128 stands for zero in the data rows.
Here are some rows, each followed by its group. Rows of different groups can look alike.
[111  73 164 172 127 142  76 118 124  89 109 184 115 145 152 147 133 129
  99 131  87 144 115 131 138  92 103 101 142 170  81 139 159 127 138 127
 145 108 146 138 143] CD
[114 133  95 119 111 163 137 127 145 130 129  98 161 143  97 142 120 128
 117 103 147 127 167 127 131 126 149 135 130 118 161 110 121 161 109 146
 136 159 117 129 128] GB
[159 103 157 143 120 141 113 149 123 113 106 116 164 161 123 164 122 133
 100  90 136 140 132 116 137 126 138  97  90 124 136  95 161 137 115 134
 112 125 140 152 142] CD
[100  80 166 169 154 135 100 123  87  80 130 163 116 112 153 132 135 131
  91 142 109 133  78 130 167 108 108  83 153 147  77 137 148 111 182 122
 106 122 122 170 137] CD
[ 91 150  99  77  85 143 158 135 164 127 121  87 119 115 105 135 153 114
 140 135 160 124 181 117 111 174 136 129 161  79 198 157  99 121  95 172
 132 162 138  68  99] GB
[134 150  69 107 131 156 125 127 157 122 120  95 111 125 120 120 147 120
 122 130 152 149 178 151 101 135 115 147 128 101 181 143 121 132 125 173
 164 161  88 108 121] GB
[ 82 149  68 119 109  87 157 111 143 108 118 110  77  98 143  99 169 135
 184 146 162 118 136 172  60 170 137 174 112 108 151 135  89 110 140 133
 142 134 129  76 113] MZ
[155 131 112  98 124 151 159 129 142 146 122  97 131 145 118 123 136 140
 126 105 123 151 144 110 113 131  75 139 110 133 157 102 104 168  97 153
 164 143 123 144 140] TH
[143 147 113  72 144 119 161 109 142 133 130  74 134  86 134 114 116 132
 148 129 121 115 170 112  86 120 112 133 137 150 131 113 106 149 121 153
 180 151 135 131 120] TH
[ 92 164 115  77 126 123 187 131 127 183 197  73 164 119 128  95  98 116
 164 166 124  87 102  60 161 129 175 105 129 100 102 155 116  98 148 119
 128 137 176  72  67] MZ
[ 92 111 110 116 109 154  89 120 128  89 121 157 139 157 101 142  98 150
 137 128 105 123 158  95 122  93 153 139 143 166 127 137 155 132 142 138
 159 148 144 139 122] CD
[173 168 109 114 134  99 126 124 116 116 147 120  97 116 156  98 129 136
 187 153 166 105 145 149  79 137 171 116  97 126 128 106 102 118 138  97
 169  98 135 104 137] SZ
[169 124 103  58 123 131 144 168 180 133 121  94 144 127  71 122 112 119
 142  98 112 173 160 124 100 137 109 172  94 133 198 114 128 170  70 159
 137 122 143 150 176] HL
[102 137 119 125 119 103 133 129 133 157 100 140  50  52 136 138 196 123
 123 142 153 113 153 195 123 203 124 149 179  99 151 157  73 108 140 145
 132 143 102  89 109] GB
[141 143 133  88 108 109 104 138 174 156  62  95 171 164 124 128  70  58
 168 118 152 150 203  95  90 147 152 151 111 109 174 173 163 108  55 136
 141 111 157  74 137] HL
[ 71  49 147 169 167 134  67 110 120  77 126 208  60 121 188 135 152 139
  84 205  59 182 101 152 118 104  81 108 162 183  62 122 145 120 146 139
 127 120 144 141 135] CD
[217 130 197 114 120 164 119 136 151 148 142 151 142 123 120 153 148 120
  86  67 112 158 129  95 171 139  40  74 106 131 104  17 152 180  78 136
 141 125  65 212 158] TJ
[134 147 121  61 112 110 158 122 164 142 131  90 131 129 112 140 112 125
 141 132 112 114 166  95 105 108 131 159 129 140 162 123 105 162 100 153
 177 117 134 120 140] TH
[ 90 143  95 132 172 162 163 124 110 139 140 128 114  78 110 130 144 165
 132 188 135 114 154  95 143  89 134 130 188 108 138 137 136 131 154 170
  93 195  91 130  80] GB
[139 164 127 107 111 111 134 114 141 171 121 142 111 104 127 113 159 110
 136 132 183 111 127 148 152 161 135 114 139  92 129 155 113 108 138 105
 118 141 132 102  90] HG
[ 60  33 194 237 178 134  55 100  81  49 101 234  59 108 210 143 146 148
  64 199  49 186  70 161 146  79  62  99 192 193  31 140 150  97 198 129
 102 117 135 158 153] CD
[156 127 116 143 115 106 130 115 135 157 150 142 135 151 126 119 130 127
 135 162  89 125 139 131 120 142  88 172 140 132 145  76 138 186  99 145
 176 113  81 157 160] TJ
[151 143 115 129 106 155 113 130 138 136 130 116 137 131 119 133 125  89
  79 126 132 132 157 110 148 157 103 111 130 126 133  97 129 111 105 128
  94 121 119 137 110] HG
[134 158 133 108  98  96 126 119 108 149 144 110 133 137 178  87 119  95
 174 138 200  79 126 129 122 139 183 100 108  90 120 149 130  70 155 100
 117 110 168  68  54] SZ
[124 123 130 137  96 152 129 118 103  86 128  72 133 156 161 136 131 142
  97 144 148 128 116 147 143 134 155 107 118 136 140 107 109 113 163 143
 132 144 127 126 117] CD
[207 117 138  85 146 118 185 123 134 164 131  99 156 129  90 143 127 134
 114  79 109 139 129 109 124 115 102 154  95 142 127  87  95 186  75 151
 148 112 120 177 173] TH
[119 123 139 150 122 130 148 130 126 136 131  81 149 161 108 143 144 122
  94  78 134 159 111 154 155 161 150 110 118  98 133 105  95 142 107 130
 118 107 135 133 140] GB
[179 125 166  91 122 155 118 144 168 150 138 127 163 155 104 151 123 129
 109  55 102 134 166  92 156 129  92  99 132 121 140  82 135 172  91 127
 176 147 109 167 149] TH
[ 90  54 184 178 141 120  70 110  86  94 122 210  70 111 199 137 159 135
  94 189  94 135  83 160 157 129  91 115 190 159  43 145 127 100 189 109
 120 111 133 152 137] CD
[ 88 149 113 160 169 171 175 120  72 144 162 127 126  44 126 136 133 172
 129 171 135  86 112  90 199 115 142 105 188 112 115 145 145 135 188 144
  57 201  92 160  86] GB
[118 165 144 113  74 130 129 138 133 169  91 147  92 116 149  86 192 122
 157 140 207  75 121 146 128 195  92 153 169  31 142 213 126  65 165 114
  85 187 128  67  38] HG
[143 194 167 106  44 103  94 138 134 152  94 160 118 150 153 106 147 107
 159 107 217  45 139 160 120 209 144 131 141  52 137 192 126  71 147  65
 124 147 147  36  65] TH
[144 160 136 111 110 116 135 115 137 140 136 151 118 101 109 119 137 124
 130  96 177  99 111 141 122 177 144 114 118 110 124 122 140 104 151 121
 130 126 134 115 110] TH
[ 48 209  15 135 173   0 198 133  49 105 204 137  17  27 144  45 164  61
 255 211 164  61  98 209  59 208 231 145 106 158 112  84  13 118 152  43
 114  54 116  72 185] TJ
[101 169  83  68 127  83 147 140 155 134 121 136  84  96 119 108 128 138
 172 124 140 104 150 168  75 148 139 161 123 137 154 150 106 141 118 125
 159 129 129  78 150] TJ
[116  97 136 150 155 150 119 113  97  90 113 156 113 130 155 130 122 141
 102 149 111 145 103 136 134  95 124 122 130 166  89 135 130 111 163 129
  99 117 142 153 135] CD
[111 131 115 147  98 117 133 116 112 138 162 142 125  96 120 117 147  99
 140 186 122 110 148 124 125 127 115 131 133 119 127  83 111 136 137 130
 137 131 108 124 101] TJ
[102 165 112  16 107 112  97 164 202 122  60  82 150 166  86 147  95  82
 191 116 163 149 194 105  86 187 172 175 147 100 227 191 117 124  66 175
 153 131 166  47 122] HL
[128 116 125 148 109 133 103 109 131  84 101 118 145 137 131 129 102 137
 129  99 111 120 160 121 137  78 145 131 120 173 125 136 174 134 120 129
 138  95 143 138 119] CD
[ 76 162 113  55 116 114 195 124 131 188 205  69 174  98 109  79  87 107
 187 188 124  76  99  44 169 110 191 107 153 107 104 177 109  94 148 143
 124 143 170  73  58] MZ
[107 155  97  86 114  95 150 126 171 164 117 149 106 133  81 142 128 173
 184 149 127 142 168 156  71 117 120 221 168 127 172 172 101 167 113 162
 147 161  89 110 149] TJ
[ 80 131  96 126 123 152 137 107 126 128 128 118 130 116 110 128 128 140
 141 194 109 117 161 103 115 110 149 161 151 137 139 135 125 132 127 167
 156 169 118 118 101] GB
[122  80 218 195 198 135 148 145  62  87  91 122 118 125 189 174 167 159
  34 149 110 157  27 175 201 147 160  90 127 155  68 164  77 118 182 125
  41  59 168 169 162] CD
[128 138 101 141 130 133 121 120 128 101 124 124 163 151 105 124  95 131
 125 113 141 137 138 113 134  52 168 130 108 162 146 112 176 118 157 118
 115 119 147 152 126] SZ
[125 158 121 128  88 140 121 112 115 125 162 106 176 143 124 114  87 133
 154  98 147 121 153  83 139  84 186 116 104 153 149 102 184 118 139 115
 143 113 138 136  88] SZ
[111 161 126 122  58  93 108 128 123 156 135 119 147 124 129  99 103 100
 172 122 163  74 135 129 138 134 199 133 101 121 126 180 140  91 134 106
 129 120 142  87  87] MZ
[ 63 108  74 142 127 172 115  96 106 101 153 144 106 109 130 123 137 142
 137 243  67  88 189 105  98 137 150 157 158 168 124 142 110 132 139 150
 229 162 123 125 100] CD
[ 86  86 153 119 125 104 172 160  58 164 183  63 157 130 162 101 134  97
 130 136 111 135   0  86 216 128 162  72 145  90  52 171  98  82 197  93
  36 107 172 101 110] MZ
[139 136 131 115 121 145 135 150 146 179 158 103 154 146 103 118 100 101
 158 111 132  99 143  75 167 112 164 102 134 107 119 164 124 124 135 100
 112 146 151 121 126] MZ
[159 134 114 116 109 133 114 123 139 123 139 105 121 133 139 126 146 127
 132 128 170 125 180 141 110 145 142 108 107 116 167 111 136 125 117 160
 171 124  90 125 112] SZ
[ 95 102 136 152 151 100 105 104 120  96 118 172  88 115 152 129 130 130
 115 155  92 143 112 167 125 115 110 107 126 181  82 142 112 106 162 117
 126 111 138 139 143] CD
[164 123 113  90  97 162 101 143 146  97 120  90 130 159 112 139 107 110
 134 110 154 143 158 125 126 135 146 115  94 121 165 121 150 113 127 146
 137 119 134 122 138] HL
[ 57 113  78 136  55 191  96 130 117  67 149 132 134 131  97 137 111 165
 141 168  99  87 164  84 107  95 187 132 143 135 163 153 133 123 168 139
 149 177 102 116 105] HL
[103  71 141 190 146 119  88 114 116  82 121 164 112 117 161 113 120 141
  88 141  78 167 113 164 106  85 111 125 112 192  76 125 149  93 152 146
 110 106 119 157 125] CD
[125  59 181 189 177 106 125 134  74  73 104 150 127 129 150 143 143 164
  68 140  96 160  53 164 145 112 118  86 136 170  70 145 103 127 157 111
  80  99 157 159 160] CD
[155 153 159 125 116 144  81 133 175 159  95 143 185 181 117 132  98 118
 152  88 166 114 185 103 145 125 164 133 134 103 160 163 199 127  88 118
 110 123 146 113 108] HL
[ 93  63 133 172 163 111  85 111 109  80 127 192  84 127 172 122 123 135
  84 166  66 180 104 160 117  69  56 109 127 187  53 120 149 104 148 140
 124 119 120 158 135] CD
[135 119 113 177 108 165  77 137 111 105 133 159 117 109 132 140 135 103
 106 188  93 113 145 119 151 136 121 127 148 132 104 123 136 134 126 114
 163 141 130 133 145] MZ
[ 80 131 100 145 171  56 132  99 102 112 144 148  75  86 165 107 136 125
 160 161 121 113 108 176 106 144 169 153 104 172  96 106  85 117 158  95
 157  89 134  87 150] TJ
[134 130 126 131 122 140 108 108 107 105 133 129 153 138 130 134 104 142
 129 112 146 143 148 113 142  85 146 101 108 149 130 121 173 112 132 119
 107 114 146 145 104] SZ
[ 94  83 150 175 146 135  99 116 115 103 127 157 119 133 171 133 126 136
 114 152  89 154 103 138 141 106  88 128 116 171  66 125 133 113 145 137
 111 105 128 134 110] CD
[115  99 130 131 132 117 107 105 121  96 129 152 125 126 141 119 117 140
 102 130  98 140 108 146 143  97 121 118 134 167  91 131 141 108 144 139
 108 114 125 156 132] CD
[164 100 186 156 131 140  98 129 122 115 126 173 123 118 152 152 141 128
  76 128  95 149  94 140 155 108  61  76 131 146  88  83 135 134 129 129
 122 114 118 180 159] TJ
[174 146 138 134 119  92 107 169 173 146  85 142 145 146  96 132 124  85
 150  94 163 130 138 191  92 177 112 183 109  84 182 140 154 133  60 116
  69  98 138 130 174] HL
[108 115 127  92  79 183  76 130 151 101 124 130 149 164 110 152  99 121
 131 109 106 117 150 103 132  91 150 127 137 139 153 159 159 122 100 146
 136 129 163 118 113] HL
[ 92 155  83 144 150  34 137 118 106 113 148 175  48  65 163  73 147 126
 206 172 134 100 111 201  61 135 150 185  90 177 109  99 102 126 149  88
 150  73 102 110 172] CD
[196 117 125 203  90 240   8 210 246 126  77 187 217 255  70 192  76  84
  86  22 158 139 203  49  88 143 163 116  93  45 222 107 237 144  26  47
 105 166 130 170 233] HL
[127 166 110 123 154  99 161 136 150 147 119  94 129 121 135 103 144  83
 152 123 173 140 137 162  84 183 127 165 118  99 149 128 109 101 111 106
 103 120 151  86 109] HG
[135 130  80 102 161 158 194 103 117 167 137  63 136 126 137 139 138 153
 108 192  66 127 169  67 123 116 122 194 140 160 132  65  84 208  90 173
 218 133  98 170 152] TH
[181 119 123 143 160 132 197 119 139 214 143  78 163 143 103 147 150 149
  96 156  62 154 148  94 131 163  87 189 118 138 141  72  74 218  72 181
 176 120  67 195 184] TH
[ 84 140  64 140 125 174 144 130 153  98 140 151 101 140 144 110 130 174
 147 140 135 164 164 112  16 119  93 161 130 113 158 115  88 140 186 120
 148 222  81 126 133] HG
[ 33  47 184 175 175 116 104 149 130 126 112 138  72  79 191 156 163 148
  64 149  78 201  88 173 156 173 112 148 140 167  87 113  92 101 168 157
  57  68 120 121 142] CD
[ 88 116  68 124  75 186 186 126 138 153 141  36 155 161 102 152 175 124
  96 206 108 146 150 108 111 198  99 205 152  75 204 117  43 170 103 200
 168 181  45 101 119] MZ
[125 142 120  88 126 131 152 135 149 144 126  96 154 111 104 134 133 122
 110 108 129 122 136 110 122 146 113 144 131 118 163 119 101 155 102 150
 137 142 119 133 125] TH
[128 160 119 107 102 112 124 125 139 140 138 134 115 124 124 126 124 108
 134 118 120 114 137 133 124 146 142 110 124 134 134 134 115 139 115  90
 146 120 121 117 145] TJ
[ 87  49 209 204 181 121 105 117  68  70 102 158 117  97 204 139 156 155
  57 146  84 174  23 180 168 112 111  99 120 183  47 141 117  81 191 122
  21  58 161 159 154] CD
[150 123 119 106 153 159 189 124 141 163 144  73 156 146 100 154 134 156
  92 139  86 153 137 111 143 146 113 169 132 143 151  72  83 197  75 174
 205 116 110 162 144] TH
[ 88  60 141 193 147 128 106 114 108  84 144 172 114 142 166 125 128 136
 100 140  74 156 119 157 124  74  94 138 112 161  70 130 162  89 151 151
 108  95 129 147 111] CD
[ 93 110 148 149 136 128 133 116 129 114 117 137 119 125 170 111 144 134
 117 139 129 149 120 132 104 104 113 113 133 151 107 112 136 104 141 142
 120 113 139 110 106] CD
[225 121 156 137 207 123 228 122 130 201 139  62 165 127  80 161 132 159
 100  84  81 191  80  86 145 116  81 150  88 155 140  44  91 232  62 161
 172 106 115 208 197] TH
[133 144 146  73 115 147  91 158 207 153  59 112 161 147  97 147  96  90
 158 118 155 126 196  92 109 144 140 161 141 101 181 200 167 125  73 153
 141 121 144  65 126] HL
[114  85 160 159 164 122  96 128 112  79 126 150 124 133 158 133 130 136
 105 145 104 149  92 158 143 106 135  84 133 166  96 137 123 104 164 124
 107  99 151 141 149] CD
[ 97 149 124  62 113 137 169 123  98 184 182  62 155 120 124 110 120 108
 152 158 117  94  80  39 175 127 174 104 134 110  91 146 107  96 139 118
 117 139 157  92  68] MZ
[136  65 126 213 143 124  74 104  92  44 146 185 126 137 180 103 104 145
 112 129  81 165 106 180 102  45  77 127 108 197  58 113 193 111 165 123
  98  84 109 179 127] CD
[120 137 159  32  83 151  93 138 181 134  81  92 186 169  69 142  95 125
 164  85 118  89 224  53 121 134 184 123 150 134 184 184 162 143  57 158
 165 120 133  88 108] HL
[110  86 126 159 138 131  94 109 131  89 136 180 105 101 151 122 131 144
 109 138  97 150 129 150 129 102  89 100 157 157  86 121 157 111 151 138
 140 137 128 150 136] CD
[108 128 141 120 138 154 130 137 122 138 149 122 140 109 132 124 112 136
 113 131 116  94 121  83 170  98 150  91 171 130 110 148 148 133 147 129
 115 154 117 132 106] GB
[142  91 145 171 155 134 123 123 100  94 122 162 127 121 152 147 119 152
  96 140 107 152  88 137 144  89 123 101 113 154  90 116 148 115 143 124
 108 106 134 153 150] CD
[199 128 156 122 126 145 132 170 103 117 117  80 127 143 137 141 120 146
  94 104 128 149 105 163 130 132 122 144  61 116 133  96 129 134 130 134
 121 116 104 160 173] CD
[ 99  48 203 218 205 113  92 119  85  73  97 165 101  91 197 152 142 159
  68 157  81 176  37 179 161 111 102  98 139 182  45 143 140  93 183 128
  65  67 148 154 157] CD
Which 3 groups are nearest to each row below, nearest first, going by the distance to the group's nearest row?
[ 90 104 145 144 139 114 110 118 136 105 134 145 114 107 158 136 120 130
 141 154 124 132 131 134 134 119 124 124 140 145 106 143 137 100 146 122
  91 120 134 117 111] -> CD SZ GB
[144 141  71 112 133 162 130 149 163 104 109 109 114 146 117 107 129 134
 121 109 165 164 170 157  56 155  99 136 116 119 172 140 116 130 111 126
 132 172 116 105 122] -> GB SZ TH
Which 3 groups are nearest to each row below, nearest first, going by the distance to the centre of the group?
[108 139 121  96 103 152 155 120 141 148 137  95 142 150 121 143 150 124
 131 153 135 122 138 102 122 150 130 129 150  91 152 135  92 112 115 157
 127 150 113  86  72] -> GB MZ HG
[117 159 125 105  82 103 113 130 114 148 121 171 100 114 143  85 135  97
 181 123 217  39 105 165 126 173 160 135 103  53 113 173 132  40 179  69
 125 139 193  60  66] -> HG MZ SZ
[140 148 123 115 139 160 138 116 137 152 130 138 136 124 149 132 136 129
 104 119 135 115 141 107 149 123 111  94 144 149 123 114 107 142 125 118
 131 173 126 116 122] -> GB TH HG
[121 182  86  53 133  81 124 106 132 131 120 112  80  93 157  92 125 114
 195 156 138  74 172 156  80 153 171 174 119 156 125 133  93 126 126 120
 167 117 128 101 135] -> TJ SZ HG
Which 2 groups are nearest to each row below, nearest first, going by the average distance to the group's rows?
[251  99 185 126 255 111 255 135 137 242 126  35 192 138  49 170 128 187
  58  40  48 230  75  83 160 111  40 148  92 151 129  35  58 255  10 180
 159  83 117 243 242] -> TH TJ
[188 149 150  79 178 119 223 105 141 180 141  73 149 110 114 146  96 174
  84  94  54 161 102 114 115 125  66 153 104 182 109 124   6 200  94 137
 210 141 122 164 206] -> TH TJ
[107 121 118 131 135 120 116 123 116  79 129 142  88  85 136 114 140 116
 129 119 149 121 117 174 137 165 162 127 131 125 122 122 100 104 149 127
 137 131 132 114 121] -> SZ GB
[255  81 192 144 255 107 255 140 140 254 132  41 212 128  18 174 134 197
  48  29  33 237  57  89 171 143  41 187  71 152 142  13  45 255   0 186
 137  79 107 255 255] -> TH TJ
[170  98 172 160 183 111 154 128 122 162 129 149 138 109 100 126 134 142
 125 101 107 152  84 159 155 123 104 146 132 132  96  88 117 169 103 128
 123  83 116 177 185] -> TH CD
[128 153  79  49  82 143 128 151 180  86 119  74  99 133  85 146 149 101
  94  91 173 147 192 180 124 232 127 125 129 105 207 147  52 143  80 161
 206 155  78  82 147] -> GB HG
[116 147  84 104 132 187 141 148 168 115 115 149 100 125 122 100 140 142
 125 141 142 150 193 131  61 150  63 138 128 113 182  96  95 140 132 124
 143 185 113 105 113] -> HG GB
[200 141 175 197 176 167  67 167 207 207  99 192 183 247 121 166 132 112
  96  21 187 146 181 102 103 143 115  98 131  73 176 115 217 161  52  38
  95 175 107 169 183] -> HL SZ
[144 162 122  97  96  85 117 136 138 148 109 152 120 111 139  99 139 117
 154  91 191  74 118 151 122 161 141 127 104  80 130 139 142  70 154  88
 152 124 169  87  94] -> SZ HG
[104 195  58 116 132  68 135 116 145 124 127 149  54 105 142  81 156 125
 191 153 175  87 175 204  15 168 129 192 124 110 157 139  85 127 132 114
 170 148 105  61 134] -> HG TJ
Which 2 groups are nearest to each row below, nearest first, going by the distance to the group's nearest row?
[133 208  77  31  86  94 118  70  96 101 141  90  84 103 214  68 125  98
 195 177 170  22 193 160  67 122 101 155 159 130  92 132 121  96 175 107
 218 159 132  66  67] -> SZ MZ
[157 157 167  70  83 115 144 132 146 163 139 111 148 151 101 150 116 143
 103  95 118 106 132 126 141 153 113 120  96 122 137 138  70 164 111  93
 175 145 110 136 144] -> TJ TH
[103 113 135 126 138 103 116 112 125 122 132 158 100 102 142 111 132 132
 146 123 118 118 120 157 104 135 134 138 106 135 100 154 116  99 156 108
 137 107 143 120 114] -> CD TJ
[136 143 126 170  51 151 117 129  73 139 153  81 162 167 152 161 143 139
 110 174 129 103 121  99 150 163 172 141 103  96 167  86 117 121 147 139
 141 129 113 136 105] -> CD TJ
[123 142 166  70  87 154 104 140 194 118  69 104 176 178  99 135 114 149
 144 105 115 131 220  70  76 125 156 142 162 135 175 196 160 153  56 162
 142 153 132  84 105] -> HL TH
[114 139 150 102 128 123 126 141 152 155 106  97 161 139 103 126 121  95
 129 122 135 138 154 100 141 142 139 144 131 111 154 173 142 111  99 152
  82 121 159  91 110] -> TH MZ
Which 3 groups are nearest to each row below, nearest first, going by the average distance to the group's rows?
[129 139 122 122  63 137 178 171  90 206 200  50 196 221 108 117 124  77
 141  95 151 107  27  51 216 143 167  85 106  13 135 143 102  91 138  89
  37 134 168 100  95] -> MZ SZ HG
[ 75  84 121 121 154 144 110 123  64  82 168 192  65  99 164 107 124 124
 146 194  49 132  75 115 138 101 129 107 172 162  45 159 110  99 177 113
 149 145 135 108 126] -> CD GB SZ
[106 120 102 131 109 106 133 118 129 129 130 138 101 130 123 125 124 143
 130 159 113 131 144 148 104 105 117 148 133 151 131 134 130 137 138 141
 158 147 100 136 136] -> GB SZ TJ
[109 127 142 167 126 146 117 119  96 154 130 151 124  80 114 155 140 136
 156 163 141 112 106  96 204  60 142 127 177 111 128 150 207 126 184 156
  44 165 106 164  66] -> GB SZ CD
[126 123 116 128 140 144 144 119 121 143 143 141 120 105 117 144 127 152
 117 133 118 128 142 141 102  96  94 131 129 154 120  98 121 147 128 131
 140 160 129 150 139] -> GB SZ TH
[108 129 116 148 109 121 165 118 132 156 128  85 157 159 129 134 170 125
 111 160 117 146 121 105 128 152  99 157 131 101 148 121  87 139 126 137
 117 133  98 128 101] -> GB HG TH
[185 138  80 192  98 102 120  95  62 107 171 108 168 134 154 118  90 180
 130  96 143 120 104 127 126  63 132 133  70 175 138  52 188 160 152  89
 141  91  81 199 159] -> SZ CD TH
[151 145 147 129 122 153 112 136 109  73 106 104 164 184 129 138  91 138
 133 104 176 161 111  97 144  46 177  65 109 135 131 122 204  89 170 116
 103 156 175 102  76] -> SZ GB CD
[117 167  78  88 122  80 138 108 189  98 117 159  99 133 113 105 131 164
 174 142 135 137 177 170  44 103  90 196 145 136 168 165 112 153 136 137
 148 165  83 102 151] -> HG GB TJ
[102 165  96 133 109  77 136 120 104 138 162 133  77 115 137  96 139  96
 183 156 140  85 127 132 124 154 146 132 121 138 126  85 107 136 131 107
 130 104  98 113 143] -> SZ TJ HG
